In the rows, 128 means zero.
The rows of T fall into several groups, and each row is roughly a mix of its group's hidden directions; some rows fit no group.
T (122 x 14):
[[125 100 122  55 122 121 144 118 120 133  92 151 144 133]
 [122 167 102 147 120  87 131 110 150 127 155 155  82 132]
 [145 123 119 153 126 121 136 112 159 185 132  92 171 134]
 [119 129 127 120 118 187 124 134  88  96 113 124  82 123]
 [117 133 128 205 127 120 152 139  97 145 129 128 147 148]
 [117 139 135 180 133 120 123 159  77 109 141  92 134 144]
 [113 177 113 156 147 139 132 149 157 129 181 116 114 113]
 [113 117 137  96 136 151  87 153 109  91 139 125  77 131]
 [150 139 109 101 136 101 139 115 185 147 153 135 149  92]
 [120 139 105 109 117 125 134 135  59 102  99 141 104 150]
 [120 128 106 103 116 135 153 157 132 126 129 186  90 161]
 [113 127 129  89 147 156 136 145  92  93 104 174 110 124]
 [ 91 132 153 185 143 134 137 168 120 124 160 139 116 139]
 [104 134 138 136 135 176 137 147  78 101 109 136  89 127]
 [ 87 151 131 185 126 120 144 155 100 141 149 119 121 155]
 [150 112 121 136 123  99 130 110 174 166 146 114 177 142]
 [134 141 148 127 142 112 151 150 200 135 147 149 119 102]
 [150 115  98  80 146 154 133 109 130 130  94 115 152  88]
 [143  86 136 119 121  94 135 132 163 178 108 126 152 155]
 [134 119 122  62 121 126 131 112 148 108  96 150  88 129]
 [ 77  98 162 136 127 111 130 159 140 136 153 144 122 169]
 [ 94 114 138 134 145 152 121 162  74  97 107 146 103 131]
 [142 156  91  72  95 138 150 118 118 158 124 133 142 147]
 [122 152 136 199 145 124 129 155 151 128 167 124 123 125]
 [127 161 152 161 157  94 135 151 142 135 136  91  96 101]
 [125 111 133  82 133 161 108 134  99  87 104 157 100 119]
 [156 138 115 103 120  92 141 108 177 160 139  99 155 124]
 [130 109 121  75 125 145 127 137  90 100  96 160 100 138]
 [156 142 132 132 110  94 124 105 181 161 148 143 164 133]
 [148 125 117 145 108 119 134 100 158 160 149 124 191 146]
 [104 145 137 190 137 124 148 146 125 158 150 103 159 140]
 [ 98 153 112 123 132 141 106 139  75  96 126 134  81 139]
 [130 182 133 122  96 139 161 103  95 138 106 164 122 125]
 [118  66 134 135 149  95 110 161 137 146 118 120 154 152]
 [136  95 159 162 139 126 106 112 140 120 108  78 162 106]
 [122 121 133 185 102 113 153 135  91 148 118 107 156 156]
 [153 112 129  98 159 111 113  86  96 141  96 141 133  92]
 [140 155 109  80 154 112 148 115 126 108 113 161 131  84]
 [125  92 137  92 127 164 135 137  99 112  90 172 118 134]
 [145 124 140 162 149 108 122 134 185 150 161  93 140 126]
 [ 97 119 147 153 143 118 124 155 159 137 160 154  82 157]
 [ 91 161 143 173 163 137 123 155 134 119 170 125 123 117]
 [104 138 153 142 131 136 120 130 131  75 140 177  94 103]
 [119 110 144  94  93 102 133 122 121 158 120 152 115 185]
 [134 141 124 133 135 105 136 124 187 173 161  98 148 128]
 [154  78 143  88 112 137 141 121 160 157 107 126 157 132]
 [102 122 132 117 120 153 130 136  80  96 102 173  97 135]
 [156 141 137 154 137 107 125 103 152 176 131  93 169 117]
 [136 118 143 107 155 106 119  95 110 119 103 111 170  79]
 [122  93 149 131  87 118 122 104  82 129 129 165 118 161]
 [147 129 129 136 140  94 128 139 188 138 153  84 127 102]
 [106 146 143 162 149 121 135 160 166  80 151 135 110 108]
 [110 162 144 139 136 116 141 127 128  73 139 175 114  96]
 [116  79 131  99  99 139 131 137 122 152 109 144 118 183]
 [102  91 146 167 145 155 127 159  88 133 113 131 138 159]
 [142 118 132  63 126 115 129  99 145 106  86 137 113 112]
 [112 140 144 156 113 169 163 130  91 144 108 164 145 152]
 [106 116 132 116  99 135 117 136 115 144 145 146  77 186]
 [109 117 130  95 101 110 159 152 130 140 125 175 128 176]
 [106 132  97 116 145 167 132 134 102 186 108 117 137 157]
 [121 161 134 169 154 108 141 149 177 142 167 136 123 121]
 [130  99 118 112 113 154 108 116  57 108 104 134 116 133]
 [136 155 140 155 105  99 127 114 125 184 156 115 144 163]
 [158 179 100 171 124 143 119 119 120 154 159 115 107 127]
 [164 111 125 126 111 102 146 107 165 168 122 103 171 130]
 [149 103 132 163 130 112  88 118 138 155 142  76 141 154]
 [123  87 121 170 123 152 124 145 119 134 139  96 179 148]
 [109 100 131  97 147 156 110 143 102  99 107 148  78 135]
 [134  86 122  71 129 138 138 121 133 109  76 137 141 115]
 [ 89 103 139 166 157 143 122 169 139 122 159 146 102 139]
 [141 174 123 149 124 113 145 107 168 133 169 131 165 106]
 [105 132 126 136  99 116 159 145  64 121 104 134 124 162]
 [103 136 123  52 116 121 128 148 129 130 136 113  98 149]
 [ 96 108 146 125 111 155 111 149  80  97 117 143  89 144]
 [119 158 155 141 137 125  89 148 112  96 132 152  76 110]
 [121 148 137 152 140 129  84  99  97 149 165  97  96 124]
 [134 112 155 140 148 152 152 131 121  97 106 183 156 100]
 [100  88 157 136 140 160 132 180 120 148 142 124 124 158]
 [128 149 103  57 132 122 134 102 104 159 130 145 126 122]
 [112 159 125 160 131 177 141 136  91  92 143 107 114 107]
 [145 150 117 183 127  89 153 108 154 153 143 125 155 124]
 [ 95 133 148 196 130 133 158 143 128 152 141 141 149 137]
 [139 176 113  82 118 120 123  92 149 159 144 104 113 125]
 [160 144 113 133 128  90 110 101 184 134 158 110 120 111]
 [148 154 115  88  92 141 106  81 109 120 117 153 103 134]
 [104 135 125 105 143 171 129 132  98  85 124 164  91 120]
 [126  79 141 114 117 177 118 145 120 130  97 137  93 156]
 [ 99 136 132  52 145 155 144 148 125 128 116 141 132 126]
 [106 106 120 114 116 161 123 130  69 109 101 163 134 151]
 [137 161 131 174  91 126 123 125 108 146 153  89 156 150]
 [ 96 129 145 167 162 153 140 161  82 113 121 116 108 129]
 [124  87 136  84 120 121 124 119  97 109  91 166 105 141]
 [ 90 147 143 188 141 136 129 158 108 136 155 103 136 139]
 [154 145 151 151 103  88 123  95  98 152 121 109 167 136]
 [154 127 129 140 123  89 127 113 180 166 147 110 163 134]
 [117 147 145 190 152 128 129 127 164 136 161 127 151 103]
 [121  72 139 157 162 124 115 154 155 145 141 111 151 154]
 [161 173 105 152 115 140 125 118  96  84 122 125 114  97]
 [115 133 125 135 161 115 157 165 139  90 129 180 133 100]
 [134 175  87 115 114 150 156 152 164 133 151 142 104 139]
 [163 137 113 163 131 108 117  93 170 153 140 103 154 109]
 [154 159 105 146 120 121 159 137 161 180 142 130 160 141]
 [104 105 139 171 141 158 111 156  76 114 122 115 130 147]
 [115 130 132 103 111 167 137 119  91 118 100 184 111 145]
 [118  90 157  94 114 153 136 146 100  95 100 164 117 131]
 [119 150 135 192 145 128 118 148 110  95 158 139 105 113]
 [144 154 115 165 122 103 132 106 131 150 131  78 174 121]
 [143 119 116  64 105 102 127 116 164 129 114 164 123 119]
 [157 130 115 105  96  92  98  82 126 157 117 132 147 152]
 [140 104 139  78 168 164 121 142 167 139 131 138 143 110]
 [105 143 109  93 121 157 157 133  90  88 111 152 114 104]
 [ 97 120 109 103 112 150 158 176 121  97 131 165 125 149]
 [126 121 141  85 112 148 134 134 120 125  89 174  81 134]
 [138 165  92  97  96 135 156 142 115 120 130 169 104 150]
 [140 130 109 155 100 153 164 123 137 140 142  83 175 119]
 [132 152 132 116 116 142 124 145 115  99 114 100  65  91]
 [157 125 111  79 115  94 120  89 171 150 129 131 130 132]
 [101 117 128  85 168 137 144 144 134  99 123 167  92 116]
 [134 115 105 108 111 142 170 166 155 111 103 172 130 148]
 [ 97 135 132 134 131 144 123 156  68  90 122 144  96 141]
 [121 105 147 182 133 121 134 155 106 161 115  93 150 152]
 [139  71 124  93 138 119 115 114 158 157 117 142 135 167]]
Here is one row of each group, with its name. Which group are the others in?
[173 176  91  96 113 131 136  95 122 144 116 127 122 113] : <100>
[144 148  94 114 112 118 102 105  74  98 102 110 106 131] : <29>
[142 161 127 110 107 123 116 139 162  92 145 129  96  77] : <127>

[ 96 122 153 124 129 152 105 142 123  85 140 164  79 117] : <29>
[136 200 147 161 130 108 113 110 125 125 152 139 114 111] : <127>
[101 118 149 140 149 176 122 159 117  95 131 168  99 130] : <127>
[126  94 122  94 128 127  83 127  91 113  99 126  88 146] : <127>
[ 81  97 141 105 155 129 111 139 102 120 145 160  88 137] : <100>
[126  83 147  93 121 129 117 114 110  84  79 127 131 118] : <100>
[138 139 106 121 139 146 150 114  87 146  83 117 181 127] : <29>
[126 106 128  65 126 138 124 103 152 132 101  90 152 114] : <100>
[119  97 120 118 155  81 129 136 163 139 143 149 178 135] : <127>
[146 150  92 137 108  97 123 107 114 159 124  73 141 148] : <29>
[162 116 116  96 132 115 153 113 138 147  85 137 179 108] : <100>
